In the rows, 128 means zero.
Each path below is one point turned by a fixed rotation once a step. After each direction that follows a path, write how fast that rotation turns it, in deg/step (0 if it stays still).
Each turn is a multiple of 5 degrees from 10 to 175, or 0.
Each row of a path follows its step; steps can be skipped.

step 1: [126 140 131 128 125 137 130 123 131 126 125 137 149 129 131 125 117 126
 129 126 131 120 126 126 125 122 118 127 129 129 129 131 123 130 128 126
 120 136 129 126 124 130 127 124 121 123 127 132 132 125 130 128 122 131
 119 129 133 126 132 127 128 128 127 121 121]
step 4: [128 137 126 129 137 137 127 124 124 124 123 140 137 132 130 125 125 131
 121 129 133 123 132 128 124 121 121 127 124 131 129 125 119 122 139 124
 118 124 134 136 131 136 132 127 126 127 123 129 128 119 126 134 124 131
 122 128 132 132 127 131 120 133 126 133 130]
step 5: [129 132 135 131 128 131 135 122 124 131 126 127 131 121 122 126 119 123
 128 132 131 129 126 128 130 133 122 134 130 118 133 127 136 136 119 127
 129 118 128 129 130 134 133 140 128 129 121 135 138 124 127 135 123 127
 137 121 125 136 132 121 127 126 133 129 137]
step 10: [131 129 134 132 124 123 136 129 126 126 122 134 131 119 124 123 124 119
 122 125 128 133 127 130 133 121 116 135 127 137 126 126 129 133 137 136
 123 125 128 128 129 135 127 128 129 126 121 132 132 125 124 133 117 122
 125 124 136 129 120 134 132 132 132 120 135]
step 18: [124 134 130 134 123 123 130 124 131 123 128 127 139 130 131 125 123 133
 125 122 136 139 132 131 128 132 123 133 131 134 128 127 120 124 121 131
 126 132 132 127 128 125 128 128 126 131 124 127 134 139 120 126 130 118
 136 133 130 139 136 130 121 124 125 130 142]
step 20: [121 124 124 128 132 128 123 127 127 134 133 123 138 132 124 129 123 127
 119 129 135 129 128 134 125 120 113 131 123 121 134 120 124 123 131 117
 122 126 129 123 123 126 133 134 119 122 125 122 126 126 134 129 126 136
 125 130 130 128 134 124 120 130 131 129 131]
step 21: [131 139 135 121 133 123 134 123 128 129 128 131 138 119 131 124 123 132
 123 123 129 131 124 127 123 134 130 135 125 131 135 118 127 129 120 134
 120 131 123 131 129 130 133 131 131 130 130 126 128 128 117 127 124 127
 139 126 138 135 140 129 130 125 134 130 133]
step 22: [119 126 124 132 129 133 128 127 120 126 115 125 126 123 130 131 125 116
 125 118 123 121 131 126 132 124 122 134 116 130 129 125 121 136 124 134
 119 130 135 126 130 131 131 128 133 125 123 135 128 129 125 129 137 130
 126 122 132 122 122 127 122 134 129 126 138]
Directions:
[129 129 128 128 129 129 126 126 129 130 128 129 129 128 127 129 128 126
 129 126 127 127 128 128 128 128 130 127 126 129 128 129 128 125 128 129
 127 126 127 130 129 128 126 127 130 129 128 126 127 127 126 129 128 129
 126 128 127 129 131 128 129 125 124 127 128]  145
[128 125 126 127 129 128 126 129 130 128 128 127 130 127 128 132 126 128
 127 126 131 127 129 129 127 127 130 129 128 126 126 128 128 130 127 126
 128 129 127 130 128 128 128 130 129 126 125 130 127 127 128 125 129 127
 129 128 127 128 127 128 129 128 127 127 126]  130
[128 128 127 129 124 128 127 128 127 128 128 130 128 130 129 127 126 128
 128 128 130 127 129 130 128 130 128 128 128 127 126 130 130 128 127 129
 128 129 131 129 127 126 127 129 128 127 129 128 131 130 128 130 128 129
 127 132 127 128 129 126 128 127 128 127 128]  60

step 6: [134 128 127 136 123 126 131 131 125 123 128 127 137 129 121 122 132 133
 125 130 130 125 128 119 135 123 137 131 138 134 133 133 123 130 129 134
 140 118 127 126 121 123 127 135 117 130 127 129 145 127 123 135 127 132
 118 130 118 128 127 132 127 129 118 135 130]
step 8: [130 130 129 127 130 116 126 129 134 136 115 134 124 130 121 132 125 125
 134 122 129 126 131 130 138 127 133 118 123 136 124 133 126 123 122 129
 132 128 127 129 128 126 133 128 127 135 130 138 142 127 142 138 120 128
 133 129 128 121 138 131 124 131 130 131 138]
step 13: [121 131 118 126 136 125 130 134 130 129 123 135 123 125 122 131 110 120
 133 130 131 129 126 126 133 138 124 129 125 134 121 123 128 134 118 128
 141 118 126 114 123 131 126 128 130 129 126 137 138 123 129 133 122 130
 134 124 127 131 132 131 131 128 131 132 130]
step 14: [130 137 126 122 130 124 131 133 121 133 126 133 127 130 127 125 125 130
 131 122 131 123 136 123 140 131 134 126 130 135 130 130 124 118 133 133
 135 120 126 125 121 120 126 128 122 119 128 133 134 125 132 136 123 144
 131 128 125 121 127 117 124 136 119 131 125]
step 16: [131 129 126 130 123 129 137 119 123 137 126 130 128 126 117 127 116 128
 127 122 125 125 128 124 124 124 127 130 123 131 123 135 120 125 119 128
 124 121 123 125 125 126 137 136 130 135 132 136 141 126 130 130 127 125
 118 119 118 121 128 132 126 133 123 130 141]
step 18: [132 125 122 127 138 138 124 138 131 130 120 125 131 138 123 135 130 124
 130 124 129 131 130 129 132 130 130 126 123 126 129 132 125 133 116 135
 135 111 123 125 131 123 132 137 121 133 129 129 143 127 128 133 126 135
 128 131 133 137 133 132 136 126 126 130 126]
step 20: [126 128 126 128 126 124 114 135 127 127 126 129 135 135 125 132 124 116
 135 123 127 122 133 120 132 129 132 121 126 132 123 134 131 117 128 125
 125 123 133 125 126 122 133 137 131 120 134 135 129 132 136 140 129 126
 126 131 120 124 127 117 127 119 119 123 131]
step 22: [132 135 129 125 128 137 138 122 123 133 132 126 126 137 121 126 118 123
 128 135 130 121 127 125 136 135 127 125 126 123 118 131 132 131 131 130
 129 115 132 122 119 127 125 130 123 129 126 132 133 127 127 133 115 130
 122 129 120 123 127 124 121 131 117 142 127]
Directions:
[130 129 128 126 127 129 128 129 131 128 126 127 130 127 126 128 129 129
 127 127 130 129 129 129 127 127 129 126 127 129 128 126 130 127 129 129
 126 127 129 128 131 126 131 130 128 131 131 127 126 129 129 127 127 128
 129 128 128 130 127 129 128 128 129 129 130]  40
[130 126 129 128 125 129 126 130 127 127 126 128 126 128 127 128 129 129
 129 129 130 128 128 128 130 127 130 130 128 128 128 126 130 127 128 128
 128 129 129 129 127 127 130 127 126 128 127 129 128 127 126 130 130 127
 128 127 129 128 129 128 128 127 125 125 126]  125

step 0: [126 123 133 123 124 123 127 122 121 120 124 128 126 131 121 132 136 122
 137 125 126 127 130 129 122 131 125 132 128 132 134 130 126 137 136 119
 126 137 125 126 132 124 122 135 119 135 129 124 128 116 123 123 124 131
 135 126 133 121 136 127 144 132 127 128 131]
step 2: [133 124 126 130 124 130 133 125 132 122 125 132 131 129 134 123 118 140
 130 120 134 123 131 129 127 132 123 123 127 129 135 122 124 123 136 130
 138 130 121 128 129 123 129 129 138 143 121 131 127 127 137 120 134 126
 124 128 131 135 124 126 136 121 127 133 120]
step 6: [129 139 128 137 129 122 127 125 137 119 130 131 129 137 133 127 129 130
 137 130 122 121 114 125 122 138 125 131 126 133 132 129 130 129 127 124
 122 128 131 124 126 118 119 127 137 134 126 133 125 125 139 126 135 130
 126 119 132 123 127 128 132 126 133 131 119]
step 11: [126 124 136 127 115 128 125 125 126 122 111 132 128 129 131 124 124 129
 134 126 120 115 122 121 128 129 131 137 124 130 138 127 128 132 128 132
 130 122 124 117 130 126 123 130 130 130 124 122 130 126 130 136 131 121
 131 118 130 125 128 130 135 123 120 125 132]
step 13: [136 123 129 129 131 130 126 118 131 135 130 122 127 123 133 124 128 127
 131 125 126 121 138 136 138 131 128 133 138 133 135 123 128 133 133 128
 123 139 128 126 137 127 122 125 129 136 127 128 128 122 131 124 137 132
 120 131 137 124 134 129 134 134 129 140 121]
step 18: [131 121 136 128 126 130 126 125 115 122 124 140 132 135 135 134 124 121
 124 127 132 125 129 129 121 127 126 130 126 124 140 124 128 134 130 123
 132 128 132 129 130 119 127 130 120 131 130 123 131 132 129 117 139 133
 128 134 135 128 133 131 133 130 129 140 120]
step 20: [130 125 137 127 125 133 139 124 129 126 128 124 130 126 129 124 127 135
 130 127 134 121 142 120 135 134 131 128 124 134 125 123 134 122 130 136
 143 123 125 118 127 118 129 130 142 123 130 131 124 124 124 127 131 119
 128 129 131 126 131 122 130 130 133 128 122]
step 26: [131 127 135 124 134 136 129 125 123 130 120 130 130 128 119 127 141 125
 135 125 129 129 135 119 135 125 123 128 128 138 137 119 121 132 131 125
 127 127 129 119 129 127 128 129 125 125 126 114 126 127 126 134 129 133
 117 125 121 133 134 135 131 136 131 135 126]
Directions:
[129 127 128 128 126 125 129 126 129 128 128 125 126 129 129 127 127 129
 127 128 128 125 128 130 130 127 128 129 131 128 127 127 129 128 128 129
 129 127 126 129 131 128 128 126 130 128 126 126 128 130 127 128 129 126
 129 129 129 129 130 127 126 127 125 127 127]  40
[128 129 129 130 129 129 128 129 129 128 128 128 129 131 127 126 128 127
 130 129 127 129 130 129 125 129 128 132 127 127 129 132 129 129 127 130
 128 128 128 127 127 128 129 126 130 126 128 128 129 128 128 129 129 125
 127 128 128 130 130 129 126 127 129 128 127]  25
[128 130 127 130 128 127 127 129 129 128 130 127 127 128 129 128 125 126
 128 127 129 127 131 131 129 128 127 127 126 127 127 129 127 126 127 125
 128 129 129 126 127 128 127 129 128 128 126 127 127 131 131 129 128 128
 126 128 130 127 128 128 129 128 129 128 126]  95

step 1: [135 131 127 126 127 130 119 123 122 127 120 132 129 125 134 124 132 128
 128 121 127 129 132 129 133 132 123 129 134 118 133 122 132 133 138 127
 131 125 142 131 127 127 121 119 123 134 123 120 128 127 132 132 121 130
 136 124 124 121 116 134 123 117 131 125 133]
step 2: [136 134 126 135 132 129 125 128 122 130 119 140 124 125 131 126 129 123
 119 128 124 131 127 141 133 128 123 129 125 133 122 115 125 130 124 123
 129 126 127 127 131 137 124 130 129 134 123 133 124 128 132 118 123 127
 128 131 125 127 117 136 134 126 139 119 131]
step 6: [135 128 120 135 125 130 119 134 119 127 121 125 131 121 135 118 139 135
 128 130 127 126 115 128 133 124 125 130 129 123 122 129 124 140 127 125
 134 129 127 135 125 120 131 129 130 134 115 133 127 129 131 131 125 127
 125 128 126 132 116 128 125 120 132 124 130]
step 8: [129 124 122 122 121 128 131 123 128 133 118 127 127 127 132 133 129 123
 121 126 127 133 120 131 132 125 123 138 121 128 121 120 120 137 131 120
 129 128 122 126 131 121 135 120 124 126 115 127 130 132 144 124 135 126
 127 126 126 126 122 134 130 127 131 124 127]
step 18: [131 126 127 134 131 130 121 120 116 127 115 135 118 128 119 128 135 124
 125 128 125 130 123 136 136 131 126 123 133 125 123 120 128 136 127 129
 127 129 123 128 131 127 124 118 121 131 124 122 128 127 138 132 131 117
 131 127 126 118 126 134 136 124 128 123 130]
step 22: [128 128 121 132 124 128 122 122 128 121 125 124 131 130 134 129 128 129
 125 120 122 132 125 124 124 128 120 127 130 115 132 126 131 140 136 126
 130 129 131 130 126 125 119 121 126 140 117 127 127 120 131 138 129 128
 130 130 120 125 115 130 124 119 126 122 132]
step 23: [134 139 119 132 133 129 124 126 128 131 121 135 127 121 136 128 133 125
 128 134 125 133 125 133 126 132 118 136 126 132 121 125 127 131 130 122
 136 132 123 131 132 130 127 130 118 136 115 135 125 126 134 122 126 128
 131 135 123 120 123 131 133 126 134 119 130]
step 25: [128 142 126 124 118 134 130 129 131 127 114 129 134 127 136 125 136 126
 124 128 136 127 120 129 129 129 127 127 126 132 126 129 119 137 124 133
 130 134 136 125 130 127 128 128 122 129 124 134 130 134 142 132 130 130
 122 122 129 125 117 125 129 123 135 125 134]
Directions:
[130 128 130 129 129 128 128 130 127 127 128 129 128 129 127 127 130 127
 127 126 130 127 129 132 131 128 129 127 128 128 129 125 130 128 128 127
 128 125 130 127 128 129 127 130 129 127 130 126 128 128 126 129 128 128
 130 127 128 128 129 130 128 127 131 129 128]  25
[128 126 129 127 128 130 128 128 129 130 127 130 127 128 128 127 127 129
 126 129 130 129 129 130 126 127 130 128 127 129 128 126 125 125 125 129
 128 127 130 126 128 131 129 126 129 127 125 128 129 128 130 130 130 127
 127 127 127 127 128 129 127 130 127 129 130]  65
[128 129 129 127 128 126 125 127 126 126 131 128 129 126 127 125 128 128
 127 129 128 129 129 128 129 128 129 130 127 126 129 128 127 129 129 128
 130 127 128 128 128 130 128 127 132 133 128 127 128 128 127 126 129 128
 128 129 127 129 126 130 129 127 127 127 128]  70
[128 124 129 130 128 129 127 130 131 128 129 126 129 129 130 128 130 128
 129 127 129 127 128 126 126 129 129 128 131 129 127 129 126 130 129 129
 128 127 130 128 127 128 129 126 129 128 128 126 125 129 128 127 128 129
 127 129 127 127 128 128 128 126 130 128 128]  135

step 1: [125 133 126 129 136 127 126 126 127 127 132 133 128 131 128 121 129 140
 137 121 121 123 126 133 124 126 133 132 124 138 117 128 122 129 133 125
 124 139 130 138 128 128 119 129 130 139 116 129 132 128 131 127 122 128
 123 131 121 127 125 120 134 139 121 126 125]
step 3: [127 123 122 125 133 130 132 131 126 130 130 126 128 134 130 114 126 138
 133 126 142 127 125 122 124 124 136 126 126 121 122 128 126 119 135 128
 125 131 130 123 138 136 119 124 130 130 125 135 136 122 123 123 119 130
 119 124 119 129 123 123 133 133 125 134 128]
step 4: [132 130 127 125 129 129 136 127 131 129 132 117 130 114 136 120 113 136
 126 127 127 129 126 124 130 129 132 134 125 124 135 127 137 130 139 122
 131 131 127 127 133 128 127 124 130 120 134 126 131 124 129 114 121 130
 123 130 122 122 136 129 130 135 127 130 120]
step 11: [129 127 121 123 137 117 135 140 134 127 130 137 131 128 131 127 131 134
 121 133 128 125 132 126 126 123 131 120 129 127 133 131 128 123 133 132
 120 130 132 138 131 120 127 125 117 128 125 133 123 132 120 120 115 133
 129 136 125 126 119 131 132 134 130 131 132]
step 17: [131 138 125 138 137 122 131 124 124 121 128 129 131 124 128 127 130 124
 123 131 122 126 133 127 119 124 136 131 127 138 140 129 131 128 143 129
 128 133 134 133 130 126 122 135 133 129 124 126 131 137 128 128 127 125
 122 135 122 124 128 137 129 143 124 129 128]
step 22: [124 126 120 125 142 122 132 129 129 132 128 128 133 123 126 117 127 136
 134 126 138 123 126 132 129 123 113 127 129 130 128 131 129 126 131 124
 124 127 130 116 118 128 126 133 131 128 132 124 131 124 128 126 123 131
 121 136 125 126 119 127 118 136 127 121 120]
step 25: [136 121 127 128 127 127 136 120 126 127 129 120 127 122 122 121 133 132
 141 124 123 121 127 125 122 125 131 133 128 132 138 124 123 126 140 139
 125 125 126 131 126 134 134 133 132 131 123 131 132 127 126 120 125 125
 133 130 133 121 139 136 124 128 138 126 133]
step 26: [119 121 127 124 122 122 130 130 117 128 133 129 136 131 119 123 126 133
 135 129 123 133 127 125 121 124 125 134 133 129 135 129 128 121 137 135
 126 126 136 134 136 129 137 119 128 129 130 135 141 124 116 131 123 131
 125 128 133 124 122 129 124 128 125 120 130]
Directions:
[129 130 127 129 129 129 127 125 127 127 129 127 129 127 127 127 127 130
 127 130 127 128 129 127 130 127 129 128 128 127 129 126 128 127 129 127
 127 128 125 126 126 128 126 127 128 129 130 128 127 128 130 130 129 127
 132 131 129 127 127 128 128 131 128 127 128]  140
[127 130 127 128 131 129 127 126 126 127 127 130 129 128 128 126 128 129
 127 130 130 130 126 129 128 128 129 129 128 129 128 127 131 129 126 128
 129 128 128 130 130 127 128 128 129 130 126 130 129 129 128 127 129 130
 130 126 128 126 130 128 131 127 126 130 128]  25
[127 127 126 128 129 127 127 128 129 128 126 126 126 128 131 127 128 128
 129 131 130 127 126 127 127 127 127 128 128 126 127 128 125 127 127 127
 129 130 128 129 128 129 127 127 128 127 130 127 126 129 129 124 129 130
 129 127 130 128 129 126 126 129 127 127 126]  40
[128 130 129 130 128 127 126 129 127 126 126 125 127 129 124 129 129 131
 128 128 127 127 126 127 128 128 125 127 132 129 128 129 128 129 127 130
 129 127 127 128 129 130 127 127 129 128 127 127 130 127 127 127 127 129
 128 129 128 127 129 128 127 127 128 128 128]  10
[129 126 126 125 129 130 128 127 127 130 129 126 130 126 127 130 129 129
 130 128 126 127 126 129 127 125 129 127 130 127 128 128 128 128 128 127
 127 128 127 127 129 127 130 128 126 126 127 128 126 126 125 128 128 129
 128 125 129 127 128 130 128 129 128 128 127]  20

step 0: [131 127 125 129 128 121 131 127 132 132 122 139 126 132 115 124 127 128
 129 134 141 125 122 135 144 131 126 121 134 130 119 126 131 125 127 130
 125 122 127 130 122 126 131 125 133 123 119 135 125 126 127 130 124 131
 129 132 128 129 122 123 116 126 124 126 128]
step 8: [123 121 131 132 130 126 121 124 130 131 120 129 122 132 120 126 126 124
 118 139 130 129 132 129 141 125 128 127 126 130 127 125 122 124 131 121
 129 126 130 127 124 125 121 120 137 124 132 131 127 130 123 141 119 130
 127 133 121 133 122 115 123 126 127 130 131]
step 15: [126 128 119 129 124 121 131 128 138 142 131 128 126 134 128 123 134 124
 136 137 132 132 125 131 133 121 123 125 127 130 128 126 132 130 125 124
 114 128 128 127 129 132 134 130 139 123 128 131 135 126 125 136 126 132
 138 131 128 127 126 118 123 136 131 123 132]
step 18: [128 126 126 123 132 121 127 128 135 133 125 128 135 133 123 118 126 126
 123 132 136 131 129 127 143 131 127 118 125 132 123 133 132 124 138 132
 125 126 123 127 134 121 134 117 132 129 132 134 133 128 132 132 132 127
 138 138 134 127 120 125 126 127 128 124 130]
step 19: [129 130 128 137 137 128 127 126 127 131 134 132 122 129 133 122 124 131
 127 141 138 125 130 135 138 126 128 121 130 127 127 128 132 125 123 121
 121 133 121 118 134 123 125 130 136 123 122 133 123 123 127 137 122 132
 134 135 129 122 124 122 125 131 128 137 131]
step 21: [123 126 125 126 129 124 130 129 133 121 125 133 128 132 117 124 131 122
 131 136 136 131 125 133 130 132 119 120 136 127 124 126 127 118 128 125
 120 118 123 135 131 123 126 123 132 127 126 134 125 120 129 137 125 136
 120 137 123 129 123 118 126 124 134 128 128]
step 22: [129 126 123 134 131 128 139 120 135 130 135 127 134 131 123 124 128 118
 133 130 136 126 130 127 138 131 132 121 132 133 131 128 130 133 131 131
 120 126 126 123 130 120 124 120 122 139 120 135 129 132 121 133 123 128
 131 138 133 119 128 121 129 128 124 133 126]
step 26: [123 115 122 131 128 126 122 119 133 131 130 123 127 125 129 127 130 128
 128 127 133 128 124 127 144 126 134 129 128 133 130 124 132 125 140 121
 120 129 133 125 130 119 125 124 129 127 131 132 134 131 116 131 122 130
 136 136 131 132 119 121 130 129 130 121 131]
Directions:
[128 128 127 130 126 128 128 126 131 130 126 127 127 127 130 128 128 127
 128 128 128 132 128 128 128 125 129 130 127 127 130 127 129 128 129 126
 127 127 130 127 130 128 129 129 128 129 131 127 129 127 129 127 128 127
 129 126 129 130 128 129 128 130 128 127 126]  35
[126 129 127 126 128 130 128 128 126 129 127 126 129 129 130 128 129 126
 128 129 128 128 127 126 128 129 129 126 127 128 128 128 132 128 130 126
 125 129 126 128 131 128 128 129 126 129 127 128 127 129 126 127 130 127
 132 128 128 128 129 128 128 126 130 128 127]  90
[127 129 127 128 127 127 124 127 131 128 127 128 126 129 126 128 126 126
 127 128 128 126 128 128 127 127 129 127 127 129 127 128 129 130 127 128
 128 127 130 127 127 127 126 128 127 128 126 128 123 128 128 127 128 127
 130 126 130 128 130 128 128 129 126 130 129]  130

step 2: [126 130 134 126 126 125 120 122 127 135 126 123 121 130 126 129 130 136
 124 135 131 136 129 133 125 127 136 131 126 133 136 126 125 117 123 133
 122 130 135 127 132 135 115 127 135 123 125 129 132 134 140 125 142 133
 135 123 137 124 136 134 131 127 119 120 135]
step 7: [128 129 121 117 133 126 127 115 127 128 130 126 125 121 128 130 138 123
 124 139 130 125 137 134 131 126 129 128 119 137 130 125 130 131 131 120
 128 130 126 123 129 124 127 140 136 122 124 129 125 120 141 118 124 125
 124 126 128 133 134 133 137 121 118 126 118]
step 9: [124 126 128 130 130 137 129 128 138 133 125 130 123 135 126 131 126 122
 132 138 137 136 128 122 119 124 135 135 125 132 129 129 115 129 111 125
 128 126 133 131 133 128 128 125 127 132 130 126 135 128 130 126 143 131
 131 127 128 124 128 134 135 122 127 131 144]
step 13: [129 126 121 129 125 130 136 120 120 126 130 127 125 125 145 136 130 124
 121 136 128 126 131 127 123 125 124 134 117 132 133 129 124 125 126 131
 124 128 123 137 132 128 123 136 127 129 130 121 119 122 135 112 126 122
 131 121 131 139 134 118 129 128 125 125 119]
step 14: [127 122 137 121 122 135 123 127 129 130 133 124 118 129 134 137 131 130
 126 130 133 129 135 129 132 132 131 136 124 132 127 131 128 121 125 130
 123 127 124 120 129 132 128 133 134 119 130 133 132 120 134 124 142 124
 125 124 121 134 129 124 137 127 107 119 127]
step 17: [125 125 132 131 121 116 125 118 130 123 131 129 119 125 127 127 124 123
 135 115 138 120 119 125 128 132 130 133 140 133 126 127 122 130 130 139
 126 126 136 129 133 126 121 114 126 130 134 123 132 125 133 131 124 129
 130 131 137 131 122 128 122 133 121 118 129]
step 21: [126 121 137 125 126 141 126 125 130 128 135 132 129 130 130 133 128 113
 123 131 126 131 121 127 129 124 128 132 123 129 137 125 118 128 124 129
 124 123 125 120 123 128 128 122 128 125 135 142 130 126 131 128 138 127
 128 124 124 131 130 147 140 120 126 125 133]
step 26: [132 122 133 122 135 134 111 127 131 134 140 129 122 132 130 137 137 128
 117 121 129 126 129 127 121 124 131 133 131 126 130 121 128 124 134 133
 123 127 129 130 134 125 127 134 127 126 133 137 129 122 133 119 136 126
 122 130 125 119 125 119 129 129 119 133 117]
Directions:
[128 129 129 126 130 128 126 129 127 127 127 131 126 128 127 127 129 128
 130 128 129 128 129 129 130 127 128 129 127 128 128 128 127 128 127 129
 129 128 129 128 128 125 130 128 131 127 128 126 127 129 125 128 129 126
 125 127 126 129 131 129 129 127 128 126 129]  160
[127 125 128 126 129 128 128 127 129 129 127 128 128 128 129 127 129 131
 130 128 127 127 129 130 128 129 128 129 127 129 127 127 130 126 125 128
 129 125 128 129 128 130 127 129 126 128 127 128 126 130 130 129 129 126
 128 129 129 130 127 127 130 129 130 129 129]  65
[125 128 130 129 125 129 130 127 129 128 129 125 127 131 128 127 128 129
 128 129 125 130 127 127 129 126 127 128 127 131 129 127 129 128 127 126
 128 130 131 129 128 128 128 129 129 126 129 127 127 128 128 129 129 129
 129 128 126 126 128 130 131 127 127 127 128]  55
[129 129 129 128 128 128 129 125 128 129 128 128 128 128 129 127 126 128
 129 132 129 128 129 128 128 128 128 125 128 130 127 128 128 127 129 127
 125 128 127 128 127 126 129 127 127 127 126 126 124 127 128 126 128 125
 129 127 125 128 126 129 126 128 130 129 126]  120
